In the rows, zero is written as 128.
Z: several groups of rows, each row roughly a mix of its group's hidden directions
Z (80 x 11)
[[ 99 147 105  87 137  97 125 140 122 114  79]
 [ 98 144 118 151 113 102 147 125 151  78  95]
 [112 142  99 102 153 101 155 147 175 121 104]
 [111 152 125 121 108  81 182 141 133 153 129]
 [172 120 153 119 159 150 123 142 165 148 161]
 [107 150 116 102 135  80 156 162 145 144 103]
 [ 88 145 105 125 109  97 124 132 113  94  83]
 [172 122 118 133 146 132 155 113 105 162 174]
 [ 97 140 122 158 147  88 154 145 134 111  84]
 [177 145 138  83 132 143 136 135 134 160 159]
 [141 143 121 121 147  75 145 155 130 176 114]
 [158 115 144 102 141 144 110 132  97 178 159]
 [112 160 135  99 127  78 156 135 114 160 105]
 [164 114 109 158 114 120 132 129 144  66 137]
 [119 105 130 136 121 171  95 111 159  80 127]
 [134 125 125 100 163 126  94 152  92 173 121]
 [141 128 136 150  82 154 119  99  82 126 154]
 [115 133 132 157  77 144 166  95 128 100 129]
 [ 82 152 138 139 118  93 139 132 143  99  86]
 [160 104 109 136 111 170 107 103 125 101 165]
 [ 82 135 118 148 108  83 156 144 109 147 111]
 [174 124 147 110 158 150 128 138 165 150 161]
 [170 118 120 106 134 145 129 119 104 173 170]
 [ 96 106 131 120 114 174  86 119 150 103 110]
 [132 133 127 107 149 131 108 142  70 176 124]
 [162 113 114  98 131 154 114 123  96 173 157]
 [167 128 140 126 136 129 143 111  97 162 181]
 [179 132 116 175 130 101 153 111 141 137 110]
 [145 130 132 138 125 124 174 138 153 174 171]
 [144 157 112  82 126 134 104 130 139  80 102]
 [136 144 128  78 127 135  86 124  99 102  96]
 [ 85 118 117 177  96 116 137 110  97 118 119]
 [129 140 132 119 131 117 128 136  72 186 110]
 [162 140 140 127 132 108 159 108  98 158 176]
 [194 123 141 114 110 115 127 128 118 124 171]
 [ 99 156 148 110 138  83 150 143 127 162  98]
 [168 117 132 140 129 151 135 100 110 136 188]
 [134  95 138 161 149 145 153 116 143 169 166]
 [ 98 152 108 119 101  88 169 139 109 154 119]
 [137 138 109 106 155  90 154 156 158 118 168]
 [114 138 103 115 131  93 147 161 155 126  75]
 [ 88 127 121 124 132 104 100 134 105  99  76]
 [159 104 115 103 131 167 102 124 105 162 158]
 [ 87 146 139 154 117 102 138 127 147  83  95]
 [144 114 113  99 157 168  99  97 136  93 115]
 [ 95 123 138 117 150  95  97 154 113 120  78]
 [ 96 115  84 128 137 148 120 145 153 119  78]
 [149 112 135 165 111 162 144 100 128 142 177]
 [154 147 119  84 152 121 153 149 174 145 136]
 [148 151 131 134 134  93 163 134  86 171 132]
 [139 147 117 122 142  70 160 154 147 159 128]
 [ 80 131 107 148 118 137 124 120 148  85  89]
 [ 87 146 118 126 111  78 143 151 110 137  95]
 [107 161 137 104 129  82 157 129 109 163 108]
 [ 80 152 170 142 138  92 137 138 129 125  99]
 [ 80 165 151 134 118  91 153 118 140 118 105]
 [133 108 139 131 119 189  94 109 139 121 161]
 [ 85 145 144 145 124 100 134 139 155  93  88]
 [102 100 125 184 125 124 162 114 130 155 149]
 [127 124 115 144 112 116 148 122 194  88 131]
 [125 122 111 128 133  96 117 147 187 147  88]
 [ 73 131 121 143 127 122 115 131 125  95  77]
 [123 144 145 152  93 115 158 112  93 165  96]
 [164 165 126  69 121 132 111 142 134 108 121]
 [117 117 101 121 126 115 106 143 177 155  82]
 [141 138 124  84 127 149  85 111 100  96 104]
 [ 86 117 130 168 119  93 157 138 112 163 125]
 [181  99 100 125 133 155 120 122 108 139 164]
 [143 124 145 154 123 149 140 102 138  67 159]
 [153 120 132 113 173 146  83 138  89 141 140]
 [169 128 113 145 153 105 147 129 165  94 160]
 [166 131 121 160 139  91 151 126 177 110 129]
 [118 129 126 116 120 151 114 125  66 173 112]
 [175 113 120 104 134 150 127 128 116 171 167]
 [117 138 115 101 136 106 128 153  98 189 112]
 [142  92 147 148 146 177  88 131 121 126 153]
 [ 68 146 137 133 132 109 130 135 134 121  77]
 [100 151 126 119  98  90 181 137 127 152 128]
 [129 103 110 121 148 150  71 137 163 126 101]
 [136 131 134 109 152 136 106 139  67 170 126]]

which group is each row in? (one row of each group first)
[126 162 132 127 122  70 176 131 140 128 118] | (97)
[137 153 112  82 113 137  98 117 106  88 100] | (87)
[139 115 125 139 138 129 119 126 190  77 138] | (98)

[149 119 107 157 131 111 147 152 172  84 111] | (97)
[ 87 120 121 133  82 145 132 115 170 110 102] | (98)
[149 106 130 130 160 164  67 124 121 121 119] | (98)
[129 112 138 146 112 161  86  98  87  98 126] | (87)
[126 135 110 141 109  87 162 134 183 134 108] | (98)
[ 80 121 121  83 123 158  99 144 108 146 126] | (98)
[129 123  96 124 141 157 121  98 159  73 115] | (87)
[182 123 140 109 122 127 129 121 104 153 178] | (97)
